In the rows, 128 means zero.
name the system of each run
J238, run 1 (8 x 26)
[[ 88  84 142 205 138 128 137  78 120  61  98 124 121  83  82 115  37 172
  124  76 131 155 137 157  98 131]
 [ 72 105 160 122 157 154 112  29 108 106 128  90 120  71  90 112  75 110
  128 104 141 183 151 133 108 151]
 [150 128 145 113 140 120 130  79  80  71  81 108 142  93 129  87  89 103
   94 131 123 207 168 144  84 144]
 [148  61 171 141 128 169 114  87  89  81  94 144 121 150 118 107 123 102
  125 119 105 188 101 167  98 147]
 [138 109 182  98 137 139  64  63 116 115  72  94 105 135 137 137 129 126
  102 131 134 140  96 170 146 134]
 [177 135 147 171 156 143  79  92 149  88  81  83 147 137 163 137 125 152
  106 142 158 149 121 120 103 117]
 [152 125 145 131 161 194  94  84 144 134 155 107 138 154 157 129 165  84
  151 147 140 169 126 104  99 134]
 [181 164 131  71 128 136 109 134 117 138 117 126 120 155 178 119 167  75
  109 157 118 155 145 157 118 124]]
J95, run 2 (8 x 26)
[[146 107 145 142 131 146  99 140 147 139 115 121 144 171 152 152 168 144
  130 140 137 100  75 112 159 129]
 [ 94 127 138 117 140 109 115  88 138 147 117  92 147 106 108 148 136 138
  139 151 132  98 113  80 168 138]
 [130 173  91 135 132  88 159 147 146 135 131 121 157 106 133 130 128 134
  140 155 119 107 163  88 132 121]
 [133 156 106  96 121 138 145 161 138 165 172 154 121 154 144 128 163  83
  155 140 107 121 145 135 129 125]
 [111 126 143  81 115 118 126 159 116 143 120 145 115 146 147 141 134 121
  107 107 118 106 102 179 179 134]
 [113 118 134 164 130 126 106 141 161 130 121 122 122 138 131 159 117 182
  123 103 150  81  94 138 157 114]
 [ 84 136 117 138 138 125 120  92 153 151 163 102 112  92  91 138 110 141
  150 121 150 111 144  96 123 123]
 [118 169  93 107 124 103 166 154 120 128 157 135 123  93 120 108 100 116
  119 118 130 145 184 125 107 122]]
J628, run 3 (8 x 26)
[[124  99 138 129 148 165 153 125 108 127 141 124 195 143 135 120 166  93
  147 157 115 156 105  52 137 160]
 [138 113 134 105 137 140 145 104 105 142 128 121 178 142 126 118 180  80
  155 184 100 148 121  56 134 154]
 [164 124 132  95 123 118 132 108 108 143 100 127 161 154 135 123 192  84
  154 200  88 127 120  86 138 142]
 [171 134 139  80 119 122 113 117 118 151  95 134 137 174 152 133 197  81
  149 187  86 115 111 128 152 135]
 [154 155 138  62 120 118  97 123 138 171 113 129 113 168 158 150 190  85
  146 172  99  96 114 157 170 125]
 [147 172 120  63 110 108  93 134 151 189 141 129  81 158 144 153 179 101
  145 161 116  78 130 163 159 109]
 [149 170 106  70  87  88 101 154 141 183 141 143  53 144 121 143 154 123
  133 141 125  74 142 180 138  99]
 [140 152 105  97  79  84 115 181 138 162 136 161  46 144 116 140 126 154
  116 109 130  71 133 200 140  94]]
J919, run 4 (8 x 26)
[[177 131 118 115 106  86 146 127 106 123  77 144 144 151 126 118 168 107
  148 194  76 113 133 112 128 128]
 [130 103 141 101 105 102 117  97 115 154  97 136 114 150  97 139 169 115
  162 172  87  88  97 121 159 135]
 [122 127 134 130 125  94 107 117 148 149  98 102 141 132 122 158 156 164
  136 160 131  66  94  89 174 125]
 [134 146  96 155 126 108 136 134 159 154 145 116 145 124 110 143 155 147
  160 165 132  85 134  54 129 118]
 [130 148  91  96  97  86 154 165 117 168 156 140 108 116  97 119 146 129
  130 149 130  98 151  89 121 120]
 [159 132 105 124  80  87 125 165 126 144 121 156  78 146 106 132 137 155
  127 133 122  85 128 157 119 103]
 [128 100 132 146 105 134  88 113 148 153 143 134  67 144  91 145 136 158
  148 118 147  88 103 142 119 109]
 [112 123 129 141 130 134  96 126 144 144 154  93 110 110 108 143 119 177
  104 106 193 107 111  85 128 116]]
J165, run 5 (8 x 26)
[[136  96 104 155 101 114 157 159 113 137 143 150 137 139  86 121 148 148
  141 146 127 109 110  66 115 131]
 [116  97 139 105 101  90 148 133  75 109  88 134 132 112  91 113 114 143
   96 127 118 129 113 122 145 147]
 [183 123 108 139  90  95 125 141 114 122 102 145  99 142 104 115 143 145
  128 156 120 116 137 127  90 108]
 [119  87 123 105  95 126 149 149  94 154 150 159 115 144  87 116 156 115
  139 135 113 119 106 105 133 140]
 [138 104 148 102  98 100 107 119  99 123  88 134  89 130 103 122 121 143
  106 123 124 117 109 168 134 126]
 [158 115 115 134  98 123 108 112 131 154 144 136  80 143  88 127 153 132
  152 151 130 107 131 114  94 111]
 [ 99 104 140  78 108 129 125 111  90 155 151 131  98 115  86 114 130 108
  122 120 133 136 121 121 133 143]
 [160 135 130 104 105 116  95 122 117 134 121 122  69 127 117 119 121 137
  103 118 153 133 139 166 100 109]]
J883, run 6 (8 x 26)
[[102 157 129 115 143 100 138 151 132 115 106 117 155 110 159 142 104 143
   99 108 130 116 129 148 173 132]
 [106 154 121 124 146 100 147 106 140 117 101 125 153 112 140 137 114 107
  153 143  85 119 152 150 158 134]
 [ 98 152 135  68 133 119 133 126 120 145 129 126 128 118 148 130 127  93
  118 121 112 130 137 162 166 139]
 [132 163 125 109 126  92 119 138 140 126  94 125 120 126 153 144 115 136
  115 130 114 102 134 181 159 116]
 [ 93 150 131 129 151 131 122  99 161 132 131 128 123 126 144 148 111 108
  161 118 102 113 142 175 156 127]
 [ 95 167 124  97 145 115 127 130 139 134 143 112 122  98 149 133  94 125
  105  98 144 131 152 158 149 127]
 [135 172 112 123 134  95 136 119 142 112 108 128 122 110 142 128 101 118
  134 131 107 130 174 169 120 115]
 [115 148 130  98 136 142 129 119 133 132 142 143 107 132 147 125 120  82
  140 115 104 147 153 192 129 128]]
J165, run 7 (8 x 26)
[[155  74 131 181 120 135 135  82 136 132 102 151 154 174  90 138 188 110
  216 202  62  99  98  77 120 135]
 [116 104 166  47 124  93 135  55  67 127  61 119 151 123 108 112 157  66
  138 187  58 143 117 129 171 168]
 [221 170 122  65  99  95  88 113 125 148  78 134  83 174 157 128 194  77
  138 205  87 114 147 180 114 107]
 [121 122 137  49 104 153 106 149 136 219 179 155  88 190 129 153 219  74
  170 154 106  78  86 140 180 134]
 [ 86 132 174  54 121 107  47  72 148 176 101  97  57 127 118 172 136 138
  121 116 139  63  89 205 199 120]
 [123 183 106 107 128 111  56  51 193 204 172  79  42 102  95 160 143 132
  175 160 164  70 170 117 107  88]
 [ 48 187 112  24 139 128 125 107 127 206 226  94  81  63 106 122 112  81
  115 101 175 139 185 112 139 132]
 [119 214 107  79 132 129  96 173 154 144 182 113  54  95 169 129  71 141
   61  49 205 145 184 216 110  92]]
J238, run 8 (8 x 26)
[[193 123 144 164 128 150  67 105 158 117 100 112  97 167 151 143 149 147
  132 142 144 120 109 153 100 100]
 [163 150 131 132 145 172  66  97 172 156 160  99  94 152 153 147 161 118
  143 140 165 127 130 126 101 106]
 [186 178 106 104 131 146 103 154 147 151 163 120 103 148 169 122 157 101
  115 142 159 147 161 132  86 104]
 [169 131 115 116 106 162 125 195 132 152 180 163  90 176 152 122 160 112
  117 109 146 138 122 156 102 113]
 [127 134 127  90 106 136 104 191 133 166 168 143  81 153 143 141 143 146
   93  88 169  99 100 162 150 113]
 [119 144 112 140 123 127 124 199 148 139 166 117 125 121 144 144 114 185
   79  82 196 104 112 106 144 113]
 [ 88 130 112 128 139 155 154 179 127 150 200 118 160 107 129 124 120 142
  101  90 182 137 122  61 138 141]
 [ 93 131 117  74 121 115 186 187  80 138 161 135 168 102 125 105 125 113
   87 110 141 150 131  79 156 158]]
J967, run 9 (8 x 26)
[[101 113 158 113 151 136  77  33 124 137 117  60 125  89  95 134 120 137
  120 144 167 138 119  75 131 140]
 [212 145 108 188 135 113 125 124 142  88  85 114 160 145 151 122 145 145
  138 181 123 138 147  89  77 111]
 [138 118 131  70 125 159 160 168  73 136 163 140 158 138 146  92 159  77
   92 131 136 189 128  87 120 157]
 [121  90 186 123 146 151  83 103 120 102  73 103 147 151 157 150 132 144
   96 113 135 128  61 159 180 146]
 [151 112 119 193 139 185 107 135 185 150 177 142 119 180 140 151 166 130
  185 134 134 108 107 112 102 111]
 [ 92 137 125  88 138 123 126  83 118 171 159  85 144  90  92 126 149 111
  140 165 149 126 137  34 136 145]
 [180 139 125 146 127  72 134 132 115  86  41 111 179 132 149 131 142 156
  106 181 108 114 125 100 139 128]
 [158 104 121 107 109 160 165 214  98 133 161 180 144 179 155 108 169  96
  113 117 115 152 102 128 126 141]]
J883, run 10 (8 x 26)
[[108  82 121 121 101 143 169 175  94 156 176 164 139 144  90 114 155 122
  136 124 124 125  99  71 134 146]
 [141  87 116 143  84  93 154 178 102 130 116 154 131 140  86 122 141 172
  115 135 131  91  91  82 133 129]
 [104  69 130 158 108 125 145 118 118 139 133 152 132 141  68 132 147 140
  168 143 102  97  91  87 137 140]
 [ 94  84 135 110 102 119 132 135  98 153 145 123 121 116  74 125 137 156
  111 121 155 106  91  69 145 144]
 [135 102 120 141  98  83 126 109 112 135  99 118 119 117  66 129 137 166
  134 160 129  92 111  75 123 127]
 [113  90 136 109 109 132 108  84 116 166 145 121 100 128  70 129 158 120
  157 153 127 110 110  87 125 135]
 [137 112 132 108 100 113  89 121 122 163 135 108  84 124  90 133 146 163
  106 134 173  98 103  92 122 117]
 [142 116 118 161 115 120  94  85 152 147 133 110  93 127  83 141 141 155
  161 155 143  95 126  96  98 108]]
J919, run 11 (8 x 26)
[[146 109 127 144 104 106 161 166 112  94  83 187 124 158 135 120 111 124
  133 117  68 125 123 209 132 128]
 [ 76  73 167 145 141 169 109  85 144 131 126 146 116 154 114 155 129 115
  173 105  92 110  77 178 169 144]
 [ 67 141 145 143 176 143 120 126 168 129 134  83 187 108 165 165 115 155
  115 105 155 103  99  95 196 141]
 [125 182  80 161 160 132 183 165 162 125 169 131 190 116 168 125 126 110
  153 140 120 139 177  79 116 126]
 [118 164  96  62 107 105 181 170 103 155 166 176 106 127 127 105 133  64
  142 130  81 139 177 169 128 134]
 [138 142 141 101 107 100 103 141 142 131  85 158  75 160 149 149 125 126
  128 113  89  89 115 252 163 108]
 [100 125 152 168 160 169  60  56 202 147 136 100  95 141 139 177 126 140
  178 119 137  88 105 169 147 111]
 [ 80 185 116 119 174 136 108  98 169 156 178  59 147  71 144 145 107 141
  116 118 193 126 159  65 139 124]]
J967, run 12 (8 x 26)
[[ 73 139 171  57 156 130  78  36 142 166 109  86 113 118 133 158 145  87
  151 145 109 106 115 161 192 145]
 [190 187  96 158 130  98 105 113 192 140 101 131 114 164 160 155 166 116
  189 191  84  80 159 153 114  90]
 [134 187  96  22 106 102 151 161 104 190 175 136 112 122 137 108 170  64
  123 161 120 132 173 111 136 133]
 [144 163 153  61 119  73  90 141 121 128  51 109 115 133 168 149 128 146
   68 133 128  90 107 197 196 121]
 [165 162  99 143 109 148 111 211 182 161 181 165  77 183 169 151 151 141
  136  99 147  90 122 189 123  89]
 [ 64 165 118  67 131 120 101 128 147 194 198  89  84  80 106 146 115 145
  107  97 194  92 140 105 159 120]
 [148 189  96 172 134  57 114 145 173 104  80  88 138  93 148 149  89 207
   94 134 162  78 156 115 130  92]
 [135 167  74 136 120 121 191 241 118 118 185 159 154 116 157 103 106 138
   85  92 159 152 167 104 107 122]]
J95, run 13 (8 x 26)
[[124  95 157 101 118 161 101 112  93 115 139 129  79 122 111 106 103 122
   88  81 159 177 120 171 100 137]
 [151  98 144 165 125 136 110 127 104  78 103 112 124 113 121 115  91 176
   74  95 175 165 115 125  93 125]
 [148  92 137 165 134 168 113  92 113 109 146 106 130 119 100 107 124 133
  124 128 165 177 128  68  67 133]
 [149 109 133 105 125 126 151 111  68  99 113 118 154 109 110  88 126  99
  103 149 128 191 147  82  92 151]
 [192 100 133 146 117 141 147 158  92  94  98 148 165 164 144 105 158 116
  114 155 112 165 111 102 100 138]
 [152  68 163 125 123 152 113 100  97 121  93 128 153 166 118 127 176 107
  142 166 103 137  76  98 139 151]
 [138 107 141 141 127  83 132  94 112 103  54 109 174 123 110 136 144 144
  137 180  96 104 105  82 156 144]
 [158 143 103 157 130  99 141 106 152 136 104 126 158 141 121 140 168 120
  188 201  83  93 142  80 124 121]]
J628, run 14 (8 x 26)
[[147 151 115  77 105  68 176 192  85 120  85 145 170 128 150 113 143 122
   87 152 101 120 130 118 167 141]
 [169 149 112 147 127 141 144 208 156 131 133 163 158 188 193 143 167 121
  137 135 108 105 108 147 152 118]
 [ 95 157 121  68 137 157 151 163 129 162 187 155 121 144 163 124 143  64
  135 106 111 143 142 170 153 140]
 [ 87 172  85 110 122  82 168 156 154 167 160 137 132 104 113 141 128 129
  159 138 111  74 158 107 160 122]
 [164 139  81 158  92 111 159 165 138 132 154 175  92 142 102 114 128 125
  164 138 101 118 167 143  75 105]
 [107 104 130 120 103 104 165 150  95 101 103 179 112 131 109 115  95 121
  126 100  78 130 126 198 141 138]
 [ 83 107 132 188 146 143 142 144 173 116 134 150 145 147 138 160 108 155
  163  93 108  90  96 159 168 127]
 [ 82 115 128 150 150 187 130  95 151 146 200 135 106 119 109 126 111  99
  173  93 133 153 144 136 101 131]]

runs to name
run 15 (2 x 26)
[[180 101 138 159 103 123  79 163 137 125  99 114 106 157 126 146 147 206
   81 125 183  91  71 109 122 106]
 [154  85 123 174 120 181 105 124 137 148 183 119 118 149  93 124 164 148
  143 138 177 135 103  41  73 122]]

J919
run 16 (2 x 26)
[[130 154 114 109 121  56 167  99  97  94  60 134 148  95 113 109 105 105
  137 165  62 134 174 149 130 136]
 [104 107 138 136 120  84 138  66 121 108  66 144 119 118  88 133 108 117
  173 152  55 105 133 178 146 137]]

J919
run 17 (2 x 26)
[[ 97 104 126  84 106 124 150 115  92 158 154 145 114 119  78 110 140  94
  148 139 107 132 130 104 132 148]
 [135  95 119 152 101  99 140 132 125 137 108 145 133 142  91 134 153 150
  154 162 104  83 102  91 137 127]]

J628
run 18 (2 x 26)
[[163 115 153 141 130 114  68  41 140 125  69  94 108 139 111 144 153 137
  151 179 117 106 113 128 121 118]
 [135 140 127  68 124 129 117  76 112 175 149 107 120 123 107 117 179  71
  158 189 118 136 148  71 120 140]]

J165
run 19 (2 x 26)
[[163 122 137  69 103 147  84 116 120 182 153 134  72 169 117 128 192  90
  142 160 130 119 110 135 117 122]
 [158 126 131 155 114 139  71 151 172 153 143 119  80 161 136 159 149 181
  119 117 177  78  92 138 128  94]]

J883
run 20 (2 x 26)
[[ 93 133 117 101 119 120 139 149  96 135 170 107 112  74  96 106  86 153
   68  83 197 152 147  90 116 136]
 [135 122 135 187 138 112 120 139 132  63  81 109 147 101 139 127  67 201
   75  90 165 138 119 137 116 117]]

J967
run 21 (2 x 26)
[[157 131 109 183 129 143 114 108 164 126 144 138  97 140 116 132 125 133
  171 135 124 123 149 140  76 103]
 [ 75  99 138 113 141 158 154 108 104 132 163 135 144 113 107 116 118  91
  142 109 116 161 128 116 133 156]]

J165
run 22 (2 x 26)
[[148 132  99  97  82  85 150 179 101 150 139 154 102 129  99 112 140 139
  110 139 131 108 136 112 116 119]
 [139  98 118 151  95 122 130 137 135 143 135 169  89 158  92 133 146 132
  171 136  96  91 112 151 121 116]]

J883
run 23 (2 x 26)
[[138 165  82 194 153 146 141 140 175 124 182 107 149 104 136 127 112 150
  144 128 171 142 174  59  72 108]
 [145 131 114 115 118 108 172 125  66  82 116 135 140  87 105  72  86 103
   95 126 122 205 181 118  71 142]]

J628
run 24 (2 x 26)
[[ 68 126 134  76 133 141 105 125 112 171 193  78 110  73  95 127 111 157
   73  88 222 130 121  61 143 138]
 [202 165  84 188 117 102 148 201 131  78 115 129 144 119 156 108  98 181
   76 121 172 152 165 105  65  99]]

J919
run 25 (2 x 26)
[[174 148  79 136  82  67 115 161 136 165 139 115  84 117  76 129 150 191
  113 164 174  71 141  54  88  88]
 [201  90 126 111  62 110 128 195  66 108 107 175  69 160 106  91 131 148
   68 111 139 152 111 172  79 115]]

J628
run 26 (2 x 26)
[[101 122 151 135 143  89 119 130 128 114  68  73 198 104 140 157 126 195
   81 141 157  84  80  56 205 143]
 [121 153  87 181 150 128 152 130 175 157 175 102 181 116 117 144 156 144
  178 170 143  96 142   5 122 123]]

J95
run 27 (2 x 26)
[[178 148 113 161 140 123 115 135 154 126 116 105 163 149 160 141 162 144
  134 170 139 114 128  80 118 115]
 [105 123 137  98 138 124 154 148 111 142 129 116 181 126 140 130 154 115
  118 144 123 121 104  74 178 153]]

J165
run 28 (2 x 26)
[[163 162 102 143 138 132 178 214 126  97 135 155 179 150 195 113 127 116
  100 115 120 161 147 139 121 128]
 [120  97 133 186 138 152 158 196 148  99 117 165 182 173 168 147 129 154
  130  98 109 107  74 144 170 137]]

J165
run 29 (2 x 26)
[[ 99 150 147 136 159 134 117  78 154  98 100 123 119 116 155 141  81 106
  149 103  97 140 151 222 146 127]
 [122 154 138 165 166 152 115  94 166  86 111 119 128 120 168 137  82 117
  142  99 116 153 158 205 118 119]]

J238
run 30 (2 x 26)
[[131 173 126 140 155 106  99  70 169 117  95  95 126 109 146 151 110 126
  154 150 113 112 158 158 134 114]
 [112 173 103 108 151 138 148 118 156 157 174 123 145 118 146 127 146  77
  170 149 111 134 168 105 127 131]]

J165
